One turn or mirror swaps these rows in pairs. Which row does each one swap with?
The rows were stretched afterwards, more along some directions than others.
peba: [97,-144,29,82,214,59,-13,51,-100,-236,124,180,-93,-145,-18,-57,105,155,193,-160,-73,40,74,-45,-41,170]
Vumu: [-151,-281,148,-118,-65,23,79,-54,-6,-222,79,-59,138,14,-96,-251,11,10,90,51,12,82,124,88,66,-26]
Sem: [-183,-149,-12,20,15,-160,139,-59,-49,-205,129,-120,36,-6,-38,-156,-41,-24,110,177,11,214,149,264,207,42]
lod: [-130,-10,-117,-177,29,-292,245,-77,-54,-89,93,218,27,62,69,-57,-64,-106,130,56,-132,177,85,174,157,21]
vufu: [-37,-87,-208,89,-48,-375,113,-149,-30,-102,148,69,38,-85,51,-64,92,-141,97,142,-73,106,89,42,-45,-31]
zuk: [-66,-68,-62,-42,49,-171,126,110,-32,-79,203,256,26,65,-37,9,150,3,155,128,-60,39,112,-184,-22,175]
Zonat: [-76,-81,-40,-59,55,-91,306,13,-49,-158,235,198,31,76,89,-291,106,5,189,177,-56,259,120,55,198,103]
tirur: [-182,-172,63,-118,-22,-98,216,15,-107,-165,203,157,-20,103,-49,-92,-5,17,80,91,-188,125,218,244,211,152]
Biref: [-90,-115,-200,37,154,-184,68,-57,-22,-195,22,115,62,-9,-4,-237,-66,-82,34,37,-89,245,94,31,153,-104]
tobif: [61,-76,-205,-27,13,-249,18,-57,-39,-94,-2,195,63,-164,116,-71,-44,-104,228,18,0,162,58,108,-43,49]
Fivar: [-56,-65,11,-148,-31,-161,-2,-161,-87,-119,197,130,-58,-85,-39,-127,94,-104,78,183,-31,128,197,171,81,-90]
besi: [-19,-295,248,-134,183,66,-13,-100,-85,-51,211,102,44,-131,-47,-207,144,-7,66,-42,-12,28,125,-121,81,-120]
vuma: [128,-70,54,-111,195,-73,-107,-19,-103,17,77,96,-96,-235,79,2,118,-49,-136,-75,-9,33,-63,126,-62,-21]
vapi: [-145,57,4,-195,-116,-106,134,181,-57,-221,228,199,58,-32,-24,-129,16,37,7,188,-110,148,65,127,-55,-17]
zudat: [-181,-316,-49,-40,138,-308,-19,-6,-67,-121,22,349,70,15,2,9,31,47,51,-69,-32,95,132,183,130,94]
Saf: [104,-22,-3,24,-46,-101,19,190,-81,-18,167,344,-54,-135,122,-97,120,-110,-75,171,-65,9,76,-150,-35,-27]
mit: [113,-104,-33,-91,115,-131,-124,-137,-91,-18,152,106,-72,-115,35,104,-36,-104,-61,-11,-122,52,-117,38,86,-72]
fosuf: [-74,-131,198,-34,42,-50,97,-15,-79,96,262,31,24,-68,15,-70,176,104,-63,253,-34,117,36,133,102,-23]
petiz: [-132,-55,175,-27,-60,-90,230,87,-77,27,356,152,10,-49,-133,-5,218,215,-104,60,-151,-1,-3,137,-5,37]
gom: [67,-160,-156,116,232,-175,60,82,-83,-93,23,179,93,-168,105,-112,0,131,71,-87,-28,202,-30,95,-22,70]
lev: [-157,-152,-92,156,-113,-288,154,-129,37,-75,57,-3,-17,15,71,-143,16,-7,-89,146,-40,101,74,47,97,-168]
mes: [21,-314,-7,77,139,-151,61,98,-2,-73,21,306,84,-8,40,-148,103,155,78,-69,-67,115,49,24,-38,192]
Koga: [-10,-83,-66,74,10,-109,111,66,-69,-44,190,191,68,-118,-78,73,-10,247,171,-26,-84,44,65,73,-57,174]
nor: [92,-139,24,-48,172,-50,-74,36,-104,-111,-45,68,4,-215,49,-212,53,-81,24,29,53,137,55,248,-129,59]
fasa: [-5,43,-27,-16,70,-90,141,-37,-183,-140,228,-31,-104,-172,14,-114,151,-126,9,176,-105,128,11,99,128,-50]
veku: [9,-11,-74,-142,115,-120,18,-25,-96,-131,111,178,55,-99,33,-20,7,9,276,-14,-32,215,72,176,22,226]
Danim: [20,-47,-70,170,23,-285,153,31,5,-217,46,111,-65,-64,11,-182,149,21,-86,3,-61,73,0,-48,-38,-141]
vidig: [58,25,-246,-12,60,-274,78,63,3,-111,-25,251,3,-20,98,-30,-30,-37,142,42,-14,173,29,33,-38,130]
gepub: [-104,-91,-37,24,37,-86,325,-19,-90,-194,193,158,12,98,81,-295,33,60,211,177,-82,229,141,37,222,95]
sas: [-104,-38,79,125,-132,56,-37,-53,9,-132,213,74,-60,-217,61,-147,131,83,-48,64,18,84,57,125,24,-35]
Bapom: [59,-281,-55,39,285,-111,26,29,-33,-70,80,179,169,-123,-42,-146,43,144,120,-115,-40,218,21,38,22,10]
bupe: [-120,-231,-92,-89,74,-253,-42,-127,-82,-44,11,59,103,-97,91,-146,-5,-261,5,90,37,153,79,80,192,-137]
feb: [3,-265,-134,-24,154,-215,65,-115,20,-233,-14,35,90,-36,93,-293,-8,-124,100,-22,6,223,121,-49,58,-87]
Repot: [6,-19,-50,-22,231,-90,88,70,-121,112,135,107,-125,-75,68,109,93,-25,-120,1,-179,12,-84,157,-16,197]
tonu: [-212,-127,40,77,3,-104,328,38,-100,-113,309,124,27,-33,-29,-279,132,86,168,90,-89,154,105,28,92,78]
sovep: [-79,-60,44,-152,-75,3,114,-22,-28,-172,224,180,22,6,30,-188,88,-63,30,16,-55,156,86,35,60,-10]
Goge: [62,-60,-13,-64,112,-126,19,91,-105,10,76,419,-17,-89,28,-6,135,-74,-58,-64,-91,-55,93,-157,-8,10]
Zave: [43,-272,-196,-18,294,-185,-40,-91,-45,-54,41,165,175,-85,42,-96,-50,-55,110,-65,-66,204,75,7,69,-4]
Gugu: [92,-37,-31,256,52,-27,-63,-83,-20,-93,131,27,-188,-209,124,-183,160,106,-28,103,53,169,-9,187,62,5]
Gul: [49,-162,81,-131,32,-38,-109,-137,-32,-89,206,120,-64,-32,-57,96,70,-86,47,-92,-72,-19,-66,-139,-8,-53]
vib: [-13,-52,67,6,-127,-209,129,41,-52,43,187,132,-1,-137,-27,-21,141,5,7,199,48,-26,167,40,-16,-52]
natug: [33,-351,268,5,168,-55,90,57,-32,67,144,255,32,-52,38,-140,279,173,-2,-57,-44,18,58,-132,39,59]
Nizek: [72,-68,28,-94,344,-137,62,-89,-153,-11,95,190,-104,-103,118,-168,62,-51,94,25,-26,123,98,97,186,20]
tud: [136,15,-2,-78,68,96,52,82,24,-128,88,120,19,-65,178,-278,-22,90,-52,88,-73,264,-8,110,73,-80]
gisot: [-226,-140,119,-28,-7,-103,236,43,-69,-235,19,24,81,-16,-57,-311,157,74,76,100,-4,130,119,197,-6,91]
nitok: [-30,-163,-44,12,95,-9,-43,113,-21,-222,70,186,-69,56,35,-235,-58,-85,-76,89,36,187,49,-20,241,-116]
suk: [-131,59,-79,130,-14,-250,200,-34,-188,-51,223,-19,-205,-148,4,78,37,-75,-4,135,-85,2,131,264,92,67]
tum: [-43,-181,-6,79,-5,-191,187,51,-60,65,29,196,-12,-134,54,-184,160,50,-108,-55,-35,18,62,274,-55,-1]
zeve: [29,-100,29,42,112,-161,-39,-189,-95,21,142,-4,-125,-87,-49,128,156,-115,-5,-63,-93,9,-60,-2,64,60]
minob: [-80,-292,134,-157,76,-40,-4,-10,-30,-126,251,201,78,11,-106,-51,105,231,71,-81,-42,37,76,152,-74,15]
nuv: [-26,65,-63,-54,75,-179,102,101,-83,-27,217,352,-15,-54,44,-53,67,17,2,132,-133,76,99,-144,101,-82]
Noli: [37,-160,-64,106,255,-268,51,-52,-89,36,101,85,-49,-211,-17,-140,4,-27,76,-28,-44,160,199,174,130,-76]
sud: [12,-154,5,-80,92,-90,-157,-91,-41,-75,114,37,-9,-90,33,79,27,-80,-48,-41,-78,44,-151,-87,89,-103]
rofus: [53,-181,68,129,286,49,63,133,-94,-96,140,250,-67,-101,-68,-181,215,92,72,-40,-113,129,61,-6,148,191]
Naso: [125,-103,64,59,125,-11,-134,-180,39,-111,133,25,-94,-149,48,-95,145,144,133,-71,113,62,-14,44,-69,-4]
vudu: [13,-115,67,-199,16,-97,-50,-154,-105,-39,73,60,-31,-115,-94,51,-22,-57,-97,-97,-82,-7,34,186,51,-95]
mupu: [-36,-74,111,-162,149,-130,310,91,-59,-207,237,195,-40,28,12,-356,241,100,62,-16,-158,226,-12,138,6,142]
Mupo: [-240,-81,-135,-47,96,-380,279,-69,-125,-114,251,132,-27,32,-136,11,84,45,195,26,-154,35,59,-4,32,52]
Fise: [-62,-50,-36,47,30,-129,101,-120,-111,-180,178,-24,-94,-100,42,-146,160,-164,42,173,-48,74,16,40,128,-49]
bitar: [150,-7,-57,-33,121,-160,-40,53,-106,57,-19,153,-79,-209,92,29,32,-50,-156,21,-58,28,64,238,-20,2]
fikof: [35,-196,-9,36,58,-184,103,65,-70,-30,53,347,74,-131,1,-272,105,-64,154,125,12,99,270,29,-31,38]
Vobi: [78,4,-161,33,93,-101,94,41,-24,-179,28,220,-39,-110,51,-43,6,102,170,-104,-59,119,11,24,-22,187]
sape: [-87,-17,-67,63,-19,-73,-71,-105,-56,-137,194,43,-95,-70,-63,176,2,-47,45,71,-115,12,-34,51,71,-9]
ruf: [39,-19,-191,37,166,-331,211,147,-56,-66,46,185,-32,-82,187,-153,99,-25,75,166,-99,78,52,-134,87,-5]
Bopo: [-105,-106,-29,-140,-29,-383,263,-93,31,-140,202,194,20,99,-40,-210,129,-98,14,113,-155,170,131,169,-61,39]
vitig: [131,-49,109,-117,131,-1,-43,9,-98,16,2,263,-56,-110,49,-65,101,11,-69,-60,-55,-56,26,-45,-29,-54]
vuta: [0,-75,214,-74,74,61,-9,138,-83,-127,146,358,-146,-22,-121,-132,83,84,51,-69,-92,-28,252,-14,71,51]
guku: [-144,-109,-19,-42,-48,-111,101,-143,-7,-180,30,-7,72,-35,-54,-186,-9,126,40,33,8,149,140,368,25,5]
vite: [-63,-274,83,49,166,-67,113,92,-39,-125,100,173,52,33,-60,-82,61,202,9,-150,-93,56,48,9,44,121]
Geg: [-148,-99,-48,-123,-34,-23,-38,-13,-126,-24,204,263,11,-67,7,-59,-76,21,78,143,-59,172,94,227,220,-34]
gab: [-96,52,149,-14,-121,-102,212,85,-88,-52,185,61,-154,-14,-19,-20,169,-30,-54,216,-77,-51,146,60,118,85]
geb: [175,-99,56,-111,174,-28,-28,31,-80,-6,25,208,-79,-52,72,-12,121,11,-160,-82,-143,9,-60,-22,-28,12]
gotol: [90,-185,126,-87,75,-81,107,88,10,-66,99,261,30,-91,-17,-303,253,10,-16,-104,-67,161,-7,152,-26,61]
gabin: [192,-138,-21,-41,226,-190,77,-31,-152,101,56,234,-107,-144,159,-131,27,-172,-69,-20,-117,139,53,182,121,-25]

veku is swapped with zeve
Mupo is swapped with Geg
zuk is swapped with bupe
vib is swapped with Vumu
mupu is swapped with Gugu
Koga is swapped with vudu
geb is swapped with gom
rofus is swapped with Nizek
Zonat is swapped with Fise
fosuf is swapped with gisot
gotol is swapped with Naso

